In the rows, 128 means zero.
A: 4 groups of rows, each row roughly a mix of its group's hidden directions
A (112 x 12)
[[ 92 143 103 172 149 141 170 174  87 159 133 117]
 [124  90 113  99 124 139 116  51 119 117 165 158]
 [140  96 168 111 102 112 140  59 125  98 164 138]
 [151 121 121 106 120  67 167 125 163 156 126  75]
 [137 123 120 108 121 167  86 143 104  66 126 179]
 [ 84 118 161 118 179 166 128  85 141 114 144  91]
 [119  97 100 144 112 165 103  83  82 108 156 166]
 [160 140 183 123 160  79 148 170 126 166 127 130]
 [162 133 173 117 154  75 154 175 111 163 124 130]
 [106 151 120 130 152 158 127 209  94 117 109 148]
 [100 119  91 196 119 149 114 100 167 160 135 113]
 [102  85  71 115 129 140  72 100 140 119 153 145]
 [140 133 121 147  85 142 106  51 123  91 126 156]
 [147 150 190  68 161 128 108 154 146 110 119 123]
 [154 187 183 149 117 168 106 162 122 121 115 121]
 [ 90 132  74 122 108 147 139 163  60 135 125 127]
 [102 107  78 180 112 172  84 143 134 126 138 148]
 [102 145 101 154 155 118 107 174  79 102 148 173]
 [170 108 185 111 111  97 163  86 135 162 134 137]
 [124 143 155 104 150 113 196 112  81  98 142 100]
 [113 133 169  81 167 165 143 135  82 155 142 156]
 [178 126 144 112 106  69 136 147 156 173 103 108]
 [ 83 118 104 118 134 173 113 164  65 123 151 145]
 [176 114 113 180 147  95 150  85 148 160 108 142]
 [ 94 104 151 107 187 154 137 150  73 105 143 123]
 [160 121 139 151  94  73 148  95 165 175 125 111]
 [107 153  93 141 133 179  84 161 158 101 102 100]
 [129 164 186  80 167 124 141 109 160 120 119  96]
 [117 139 113 124 146  88 187 158 131 169 127  76]
 [117 149 170  84 127 138 153  50 117 133 121 124]
 [ 85 102 120  81 135 164  95 115  82 118 167 135]
 [ 93 174 109 177 130 125 184 134 100 149 115 105]
 [ 92 117  73 189 133 166 104 152 123 145 132 137]
 [158 157 169 147 119  93 148 116 196 129 108 103]
 [145 180 137 190 120 140 141 153 139 102  85 154]
 [168 142 164 124 122 104  96 152 193 165 114 120]
 [126 159  66  94 109 144 135 161  91  97  93 134]
 [156 158 112 167  78 110 133  84 139 121  77 141]
 [121  70 100  97 127 109 105  72 131 137 166 146]
 [128 102 115 110 170 144 117 208 101 144 145 140]
 [111 126 105 140 117 179 101 138  77  86 138 175]
 [154 103 159 140  85 107 118  64 160 123 160 144]
 [101 176 103 148 134 193 118 149 122  87 106 117]
 [119 137 188 139 148 150 112  87 144  96 175 161]
 [ 92 137 118 146 140 171 106 184  80 149 109 156]
 [115  95 120  90 182 147 129 180  92 148 148 146]
 [114 162 155 136 175 182 109  78 115 126 156 140]
 [127 128 104  80  94 122 166  73 102  87 116 113]
 [167 132 142 139  74  80 151  79 139 130 147 155]
 [126 118  84 200  97  97 116 113 164 117 137 142]
 [125 119  81 202 101 100 117 111 159 116 135 146]
 [140 173 160 165  64 124 146 122 126 130  92 156]
 [ 89 136  71 128 143 173  87 140 139  89 123 104]
 [114 116 165 130 129 164  91  72 174 102 158 129]
 [153 105 133 149 131 105  92 139 190 126 176  89]
 [135  92 120 176  88 138  80 103 171 141 152 146]
 [143 105 156 123 158 120  89 197 149 167 113 112]
 [108 118 147 134 178 108 185 137  68 141 140 119]
 [134 106  76 106 128 103 126 151  93 185  86 124]
 [163 149 135 156 104  81 155 114 178 150  91 105]
 [116 159 127 156 133 166 132 166  74 133 108 183]
 [116 146  87 188 108 120 187 132  97 143 130 111]
 [152  98 137 106 116  87 116 125 184 126 152  69]
 [108 129  96 160 105 110 138 179 154 177  94  96]
 [125 193 157 137 122 175 130  97  95 111  91 140]
 [165 130 103 123  70 131  83 155 139 106 122 177]
 [171 130 132 114  90 108  86 134 163 136  65 145]
 [154 117 176 147 125 117 135 100 192 104 171 116]
 [127 162 127 209 110 149 114 137 125 126 132 177]
 [166 137 172 105 128  71 152 119 158 165 112  98]
 [121 124 120  95 169 150  87 114 113  59 159 127]
 [178 116 184 121 140 104  86 130 132 127 147 179]
 [154 144 118 153  82  81 168  98 160 140 109  94]
 [126 157 105 168  97 122 122  64 153  93  99 109]
 [127 123 107 136 147 142  45 149 134 102 145 170]
 [135 157 161 142 147  87 173 188  95 129 121 114]
 [172  97 160 114 113 120  85 112 188 158 121 129]
 [163 140 192  85 146  97 121 141 167 145 115 107]
 [ 97 117  85 129 145 146 131 175  65 165 120 136]
 [107 155 126 137 127 115 205 153 105 136 109  80]
 [164 164 142 139  90  93 133 103 177 118  79 120]
 [117 138  95 172 116 137  76 177 150 152 109 161]
 [114  76 104 116 157 114 137 180 110 159 161 164]
 [115 174 121 167 113 108 176 170 130 155  98  97]
 [138 162 168 107 153 133 177 141 111  90 118  75]
 [130 104 175  60 157 124 138 110 136 154 165 108]
 [ 94 104  64 138 109 158  90  93 137 137 137 160]
 [158 117 137 127 107 106 121  41 163 115 131 128]
 [116  83  92 111 120 137  85  70 136 129 158 162]
 [ 64 129 124 161 133 164 135 122  84 164 163 117]
 [113 171 129 140 119 155 182 150 129 124  89  71]
 [124 154  89 185 160 170  87 138 123  94 126 126]
 [ 94 123 121 136 155 183 108 168  78 115 146 162]
 [112 145 117 164  95 113 183 155 129 181  96 110]
 [124 119 143 116 128  79 205 127  97 149 134  98]
 [115 162  88 197 128 154 109 107 117  99 109 155]
 [119 118  97  67 122 143  96 174  84 110 108 146]
 [100 150 116 105 176 169 118 187  96 109 111 128]
 [143 151 128 101 145 104 161 188  69 121 114 149]
 [130  67 104 106 117  92 104 115 171 170 136 103]
 [110 112  87 125 119 174  82  77 132 110 145 166]
 [138 117 117 165 112  87 152 107 162 189 116  90]
 [155 183 154 151 120 160  93 131 145  94 108  82]
 [123 114  82 134  70 130 138  59 142 116 125 113]
 [125 133 129 165 119 107 184  79 145 129 173  90]
 [ 94 105 152  79 189 147  96 117 114 152 152 131]
 [112 134 137 105 171 171 133 169  70 144 128 165]
 [134 146 134 166 157 169  99 194 107 133 148 157]
 [121 112 161  59 175 151 139 141  97 151 150 126]
 [ 94 155 115 141 139 141 151 206  96 152 110 116]
 [131  78 121  83 175 119 113 135 149 135 174  90]
 [113 109 163 114 162 143 138 141 106 171 180 177]]

the one row of each list that fits no group (the others fit one group, some only roughly)
    K_370: [119 121 122  64 174 157 124 163  85 121 111 103]
    K_70: [154 123 151 137 117 141 102  80 122 129 146 207]
    K_939: [126 113 138  99 138  89 184 139 127 136 125  57]
    K_943: [114 139  67 155 100 145 139 125  62 125 106 149]
    K_350: [125 153 134 176 134 163 119 179  95 140 131 183]
    K_10: [106 142  78 154 101 148 131  76 169 139 109  92]
    K_660: [119 122  93 162 150 131 125 205  93 156 116 138]
    K_803: [148 137 143 119 118 158  61 182 155 114 128 162]
    K_375: [110 125 129 113 127 108 207  95  81 128 145 109]
    K_453: [189  94 126 111 107  95 106  86 166 112 113 144]
    K_16: [152 113 141 134 132 113 194 154  79 117 169  99]

K_16
    K_513: [131 150 150  90 178 186 109 161  93 124 128 112]
    K_152: [102 114  68 129 128 171 103 178  92 113 115 133]
    K_129: [129  76 119  77 165 119 134 127 121 123 191 113]
    K_60: [119 126 135  89 187 168 124 172  80 136 134 133]
    K_108: [134 164  98 186 102 112 114 145 137 119  69 105]
    K_754: [158 114 134 109  81  96 135  74 172 143 117  94]
    K_879: [129  89  86 152  70 136 100  86 163 137 127 122]
    K_892: [117 187 140 167 121 106 173 106 148 149  97  96]
    K_160: [175 129 117  96  80  79 138  95 156  98 115 115]
    K_722: [ 94 122  76 137 129 164  93  99 108 102 149 175]

K_108
    K_294: [155  85 160  96  94  99 116  79 143 142 158 154]
    K_589: [124 146 142  99 109 165 104  81 146  65 145 154]
    K_640: [110 124 101 173 154 168 133 159  71 130 142 165]
    K_986: [ 81 138  68 142 150 165 149 141  95 126 103 100]
    K_127: [106 127  94 137 189 171 111 160  86 127 142 150]
    K_486: [121 122 148 105 137 122 135  37 153 125 153 107]
    K_927: [ 91 102  82 122 143  79 165 149  94 124 146  96]
    K_627: [142 134 136 157 133  72 183 122 127 186 119 108]
    K_401: [140 119 148  67 155 128 119 100 150 115 137  61]
    K_199: [131 170 146  68 149 115 155 121 144 135  93  77]
    K_476: [137 175 172 151 132 118 191 151  87 130 119 135]

K_294
    K_829: [141 117 154 102 102 135  88  60 155  91 147 140]
    K_419: [106 132 100 181 154 159 120 146  98 136 144 190]
    K_534: [132 114  60 172 131 116  93 162 145  95 118 106]
    K_731: [148 118 152 154 105  75 154 150 126 191 122 158]
    K_114: [ 89  96  63 129 134 128  89 114 111 118 159 164]
    K_789: [142 110 153 115  82  77 144  84 174 133 141 102]
    K_553: [135 128 102 116  56  98 152  86 133 112 144  92]
    K_292: [112 140  92 135 145 165 128 172  71 122  89 160]
    K_159: [128 133 129 182  93 104 126  67 174 128 148 143]
    K_646: [129 116 107 156  64  75 151  95 158 127 107 135]
    K_483: [ 90 140 163 186 145 134 137  87 140 116 167  94]
    K_636: [159 149 156 121 136 173  70 131 176  99 111 122]

K_483
    K_184: [108 114  80 108 135 152 133 100  61  97 153 147]
    K_663: [ 69 136 128 134 157 171 143 153  79 124 169 125]
    K_93: [132  93  95 135  81 108 142  63 152 146 124  97]
    K_77: [140 110 155  98  96  84 146  78 172 136 138  94]
    K_34: [125  72 111  66 160 106 135 163 127 141 147 105]
    K_701: [134 110 116 166  96 156  69 135 150 113 155 178]
    K_315: [109  99 134 102 187 139 127 183 103 167 149 125]
    K_216: [135 177 106 187 117 155 141 106 133  74 136 110]
    K_590: [108  93 110 107 120  95 186  78 101 150 152 121]
    K_831: [177 136 191  90 136  89 118 161 147 133 124 140]
    K_376: [105 130 116 113 120 171  73 156  86 135  95 168]
    K_619: [135  88 154  78 125  97 118 121 170 153 162  86]
    K_71: [181 109 140 145 112 135  94  91 158  86 123 173]

K_216
    K_689: [108 120  83 150 127 154 122 177  66 148 114 155]
    K_822: [130 136 184  88 154 113 170  96  95  95 149 131]
    K_341: [159 123 175 109 113 134  69 133 190 123 130 135]
    K_713: [ 84 122  61 159 129 125  95 171 119 142 131 149]
    K_672: [106  99 106  55 173 140 143 111  93 124 118 119]
    K_511: [140  97 153 140 155 145 121 140  62 146 152 182]
    K_790: [130 143 129 146 117 121 140 183 167 159  86  73]
    K_586: [105 116  73 126 107 128 151 170  69 161 131 116]
    K_284: [128 117 116  70 100 111 120  59 126  96 145 111]
    K_55: [148 133 164  91 113 142  79 104 194 113 121 119]
    K_494: [141  77 119 108 104 126  98  69 156 160 147 157]
    K_611: [151 130 159  68  94 100 148 137 141 126  95  79]
    K_956: [125  93 147  55 169 131 138 155 107 152 151 114]

K_511
    K_557: [140 108  90 184  88 126  87 156 152 159 130 149]
    K_95: [106 161 138 127 185 123 178 162  78 133 124 124]
    K_751: [107 110 102 111 158 131  97 106  89  82 172 167]
    K_463: [150 111 169 101 140  75 174 141 130 142 130  77]
    K_848: [ 99  99  87 119 105 139 149  56 109 138 151 152]
    K_380: [103  98 127  70 155 112 134 169 121 164 155  88]
    K_750: [150 138 185 102 172  91 145 165 131 161 117 108]
    K_37: [151 170 161  56 125 131 121 126 144  84 108 131]
    K_826: [103 189 147 192 129 143 170 138 131 118 118 122]
    K_634: [103 111  79 153  86 156 135  86 125 167 124 164]
    K_535: [130 178  99 178 114 161 108 142 107  95  84 131]
    K_335: [142 120 154  63 137  98  91 171 170 137 136 128]

K_335
    K_346: [ 73 146 108 168 157 161 162  84 110 119 145 120]
    K_679: [154 138 153 141 138  79 140 151 163 195 116 105]
    K_366: [106 150  98 124 164 132 163 180  68 131 107 128]
    K_472: [140 145 105 106  78 109 156  60 151 117 109 104]
    K_767: [130  65 120  83 146  80 113 101 130 132 166 117]
    K_188: [106 148 126 155 120  98 202 155  88 155 118 121]
    K_289: [123 116 143  68 186 165 115 146 102 128 150 101]
    K_388: [ 96 154 122 100 146 197  93 134 136  81 121 133]
    K_609: [102 144  78  82 120 139 131 150  65 103 107 129]
    K_774: [172 145 107 178 142 104 100 136 181 103 157 113]
    K_320: [123 107 153 166 165 119 113 149 167 192 131  98]
    K_263: [ 74 120  85 154 161 181 124 142  91 114 130 124]
    K_407: [133 129 119 148 112 163  84  97 118 125 141 206]
    K_742: [168 158 182  85 117 107 121 111 180 117 116 123]

K_774
    K_718: [136 112 147 143  95  86 132  73 183 140 161 115]
    K_683: [140 101 122 127  87  97 145  63 161 153 129  91]
    K_311: [128 132 142  57 139  85 146 125 161 131 132  78]
    K_438: [124 152 128 177 101 169 125  92 111  75 131 165]
    K_219: [163  88 127  62 126  82 113 111 156 144 127 109]
    K_528: [164  92 153 132 126  82  82 156 159 164 137 152]
    K_232: [107  99 120  83 169 145 100 186  97 153 130 138]
    K_762: [126 137 111 193  78  97 134  88 159 124 122 151]
    K_280: [119 141  81 138  73 157 119  86 124  86 137 161]
    K_43: [ 87 115 100 168 126 157 149  77  97 103 161 148]
    K_491: [172 107 122 103  99  92 126  63 161 105 133 122]
    K_812: [142  98 132  86 145  97 103 141 168 171 168  96]
    K_98: [138 129 172 106  93  99 144  62 165 139 137 109]
    K_421: [ 87 149 127 123 173 150 130 195 100 155 108 133]

K_812
    K_267: [138  95 143 138 105  85 123  93 190 142 171 119]
    K_338: [138 107 167 111 160 102 121  79 186 151 150 110]
    K_977: [125 184 111 166 119 168 109 117 111  89  79 126]
    K_459: [102 157 110 133 129 170 137 170  55 125 108 122]
    K_766: [126 158  98 144 148 134 126 208  97 140 108 155]
    K_197: [ 80 120  53 146 121 157  92 124 123 120 135 149]
    K_354: [170 152 130 138 116  85 129 170 162 183  99 124]
    K_440: [165 126 182 120 119  86 181 126 138 165 118 104]
    K_442: [120  99  79 125 127 152 135 106  70  94 169 149]
    K_309: [128 108 155  93 139  92 145 150 174 156 158  74]
    K_835: [102  91 111 169 107 136 141  53 140 132 149 111]

K_459
    K_628: [150 140 185  96 119  64 160 139 124 116 139 101]
    K_827: [165 115 163 111 120 113  89  72 181 123 112 138]
    K_503: [108 112 119  97 172 147 129 190  82 125 103 103]
    K_177: [ 88 124  86 155 119 155 152  61 112 102 146 128]
    K_561: [146  83 127 124  98 124  85  96 170 177 134 158]
    K_746: [121 129  75 197 146 144  98 165 126 114 135 152]
    K_632: [124 122 152 114 146 169  61 149 183 118 123 114]
    K_621: [ 82 109  72 144 127 108 149 114  79 135 158 158]
    K_847: [119 105  98  73 178 149 117 138 112 107 119  76]
    K_517: [116 135 144 102 157 101 185 146 102 107 130  67]
    K_903: [142 137 127 143 134 153  55 137 137 112 136 192]
    K_334: [166 119 206  97 133 105 108 120 165 121 143 132]

K_628
    K_907: [156 126 159 111  66  82 145 128 165 131 110  93]
    K_577: [ 84 143  74 177 130 158 156  97 103 120 143 140]
    K_651: [102  96 103 162 117 163 111 120  89  97 164 175]
    K_368: [142 126 131 138 104 171  92  70 143 130 134 188]
    K_420: [135  90 147  65 175 132 123 161 124 143 161 101]
    K_914: [134 154 198 110  91 116 156  82 143 151 123 128]
    K_237: [126 140 115 106 141 102 186 128 148 137 115  53]
    K_901: [130 104 140 100 131  80 176 137 138 151 125  62]
    K_814: [129 116 126 143  76  75 155  72 166 136 125 124]
    K_9: [118 113 119 138  91 124 164  43 124 108 144 117]
    K_248: [111 123 119 166 132 178 121 118 101  77 169 169]
    K_172: [116 107 121 169 148 175 118 122  84 108 167 175]

K_237
    K_958: [175 135 125 168  86 126 108  92 156  97  99 164]
    K_265: [131 128 173  74 154 101 169 102 121 124 120  80]
    K_652: [106 140 124  82 147 126 183  88  99 107 113  85]
    K_165: [ 94 102  71 141 132 180  90 164 112 118 117 125]
    K_531: [131 116 171  64 174 114 115 137 167 121 153 109]
    K_175: [142 156 140 196  72 105 129 114 159 127 125 152]
    K_967: [142 177 116 187  88 138 108 121 143  95  90 122]
    K_532: [127 126 106 111 109 178  59 155 151  95 119 146]
    K_134: [138 162 197  76 115 140 145  98 115 135 109 109]
    K_664: [161  81 110  94 118 130  90  76 127  97 141 159]
    K_266: [161  96 118  96 114 137  59 143 142  91 145 156]
    K_33: [117 155 122 137 160 183 117 166  73 118 113 162]

K_266
    K_658: [140 133 199  86 112 118 151  82 144 153 146 125]
    K_597: [ 91 100  81 101 143 138 122  80  99  94 166 135]
    K_430: [131 142 107  81  97 137 126  83 167 113  92  81]
    K_861: [133 159 147 161 129 163 118 193  95 140 123 171]
    K_897: [160 142 132 158 127  67 159 159 131 185 118 133]
    K_949: [134  82 161  88 119  87 145 128 154 164 176 125]
    K_882: [109 139  98 146 143 102 195 160 110 124 130  77]
    K_514: [125  77  92 103 121 125  70  97 173 130 142 122]
    K_295: [113 105 106  92 147 161  77 145  81 140 109 167]
    K_966: [ 94 144  86 198 117 148 145 103 111 131 147 158]
    K_794: [108 137 100 159 106 151 129  95  96 137 139 203]
    K_351: [ 92 147 101 133 108 171 104 146  67 111 107 162]
    K_250: [112 137 103 180 119 141 127 163  99 140 122 199]
    K_643: [175 114 150 131 120  75 120 179 142 178 117 127]

K_882
